Rows are one point carried round by a steady rotation, each followed by how many steps it has turned.
The counts run from 0 to 582.
[205 171 101  95 133 139 155 131  73 126 134 114 183 103 164 115 124 128
 137 132 100 104 107 127 146  95 117 114 123 132 146 132 114]	149
[119 147  70  49 173 150 154 122  74 112 135 125 154 126 144 150 134 120
 131 128 106 125 116 115 155 133  84  94 126 120 139 128 112]	404
[135 131 108 106 149 142 167  99  57 130  72 127 140 123 152 159 143 118
 127 132  92 114 107 122 163 137  82 103 109 125 170 111 144]	124
[196 179 116 112 139 132 159 119  85 117 111 112 176 118 162 134 134 137
 157 145 109  90 107 125 136 119 121 129 119 101 187 141 141]	151
[147 106  86  87 147 144 174 114  72 107 123 137 153 131 171 145 119  75
 141 100  93  96 120 122 142 143 102  91 107 130 142 113 132]	253
[212 159 110 110 132 157 162 143 103 124  95 147 160 108 172 160 118 145
 146 134 114 103 103  98 152  95 140 116 125 157 135 129 121]	21
[172 148  75  84 151 139 164 116  64 109 102 108 181 118 161 121 125  86
 119 121 119 122 129 138 139 118 114 109 140 143 138 131 151]	559
[154 173  64  86 135 162 161 115  72 118  73 105 152 147 146 121 150  91
 116 121 126 133 111 128 135 143 114 125 119 123 144 131 154]	556
[164 177  85  83 140 155 129 105  46 120 116 114 148 128 156 116 168  89
 146 143 112 114 124 122 148 133  93 127 120 109 131 130 136]	274
[169 178  82  95 156 128 175 152 103 104  99 109 155 151 142 142 116 132
 153 140 101 106 120 108  95 132 144 115 149 145 162 145 157]	363
[186 158 104  94 162 151 132 122  80 122 125 150 178  78 166 154 140 132
 157 127 118  93 132 117 133 105 120 119 107 128 139 155 128]	296
[160 150 107 114 109 166 161 123  83 126 109 151 124 140 153 134 139 120
 164 115  80  75  87 102 143 135 113 123  75 111 148 119 116]	461
[149 154  73  92 157 155 162 143 106  90  96 131 116 164 151 154 129 117
 165 120 112  96 119 102  89 153 140 122 113 114 157 142 165]	375
[177 155  84  94 151 122 160 109  74 106 103 105 172 117 169 137 139  91
 129 138 122 119 129 132 142 131 110 115 141 125 161 131 171]	560
[156 117  90  79 148 138 160 113  70  96 117 115 140 160 160 147 142  80
 161 122 100 105 116 118 144 154  88 129 114  98 161 128 159]	255
[153 212 101 111 147 144 157 139  98 123  95 130 151 129 139 144 125 155
 162 161  92 104 108  93 113 126 141 105 140 137 166 148 141]	491
[205 126 112  99 134 168 166 165 109 108 120 145 161 147 163 161 108 121
 177 113 100  89 115  97 144 116 138 130 108 134 141 147 122]	33
[183 137 108 109 150 142 156 111  74 124  58 125 160 108 162 150 142 145
 136 115  96 100 126 137 130 101 117 127  93 130 161 131 159]	440
[163 119  84  95 163 142 159 136  93  87 124 144 127 133 171 160 110  99
 153 120  90  95 128  94 107 139 125  86 137 148 136 118 143]	380
[166 142  99 103 125 175 148 139  63 135 116 138 140 145 143 122 138 121
 161 115  73  92  98 103 157 118 111 129  83 119 133 124 111]	462
[192 182 102  90 130 181 141 137  83 144 107 139 169 110 155 143 135 135
 135 137 120 120 109 103 169 102 121 124 114 135 123 146 103]	10
[160 133 118  97 134 174 145 149  74 138 111 138 153 146 141 158 116 133
 151 140  77 110 102  88 179 107 110 126 109 149 127 133 104]	327
[188 170 110  91 155 146 129 111  95 111 122 144 144 114 172 164 150 150
 170 133 135  89 119 111 134 122 115 134 111  90 161 153 136]	298
[145 109  95  79 160 170 157 145  95 113 110 133 156 165 154 187 111  92
 162 114 109 122 133  99 159 148 110 113 117 137 140 147 134]	528
[124 126  69  84 168 159 159 127  73 103 106 152 122 130 153 156 115 105
 144 112  84  99 121  96 118 137 113  78 126 153 128 120 129]	388
[157 158  83  97 159 147 172 126 111 106  60 124 163 139 155 172 118 121
 140 121 135 121 123 117 114 146 136 111 123 135 175 147 163]	228
[180 161  84  69 155 139 174 142 118  97  95 125 148 144 160 166 110 143
 125 132 130 128 109 101 130 137 122 100 156 139 156 128 138]	225
[173 124 111 107 133 167 151 155  83 121 106 130 143 182 147 154 122 103
 185 123  80  97 121  88 141 129 130 142 111 139 137 143 148]	42
[189 132 103  79 153 163 129 145  86 126 121 140 149 121 152 166 148 162
 168 117 109  99 124 101 150  98 108 154  95 112 133 151 116]	308
[151 207 104 135 138 156 144 131  73 131  99 132 149 133 144 136 140 116
 166 167  85  94 115  96 135 124 134 102 131 149 160 141 132]	483
[159 143 129 103 136 140 171 144 101 128 134 141 163 144 145 169 106 138
 170 141  79  96  89  98 176 132 103 103 121 137 168 136 103]	330
[167 159  62  47 168 155 149 141 108  99 129 132 145 120 160 153 122 123
 132 112 138 126 126 103 119 131 118 104 145 125 124 139 125]	87
[201 152 105  95 139 156 139 147 104 103 136 144 120 135 167 153 138 148
 184 130  92  75 101  84 126 126 127 137 118 104 147 136 123]	171
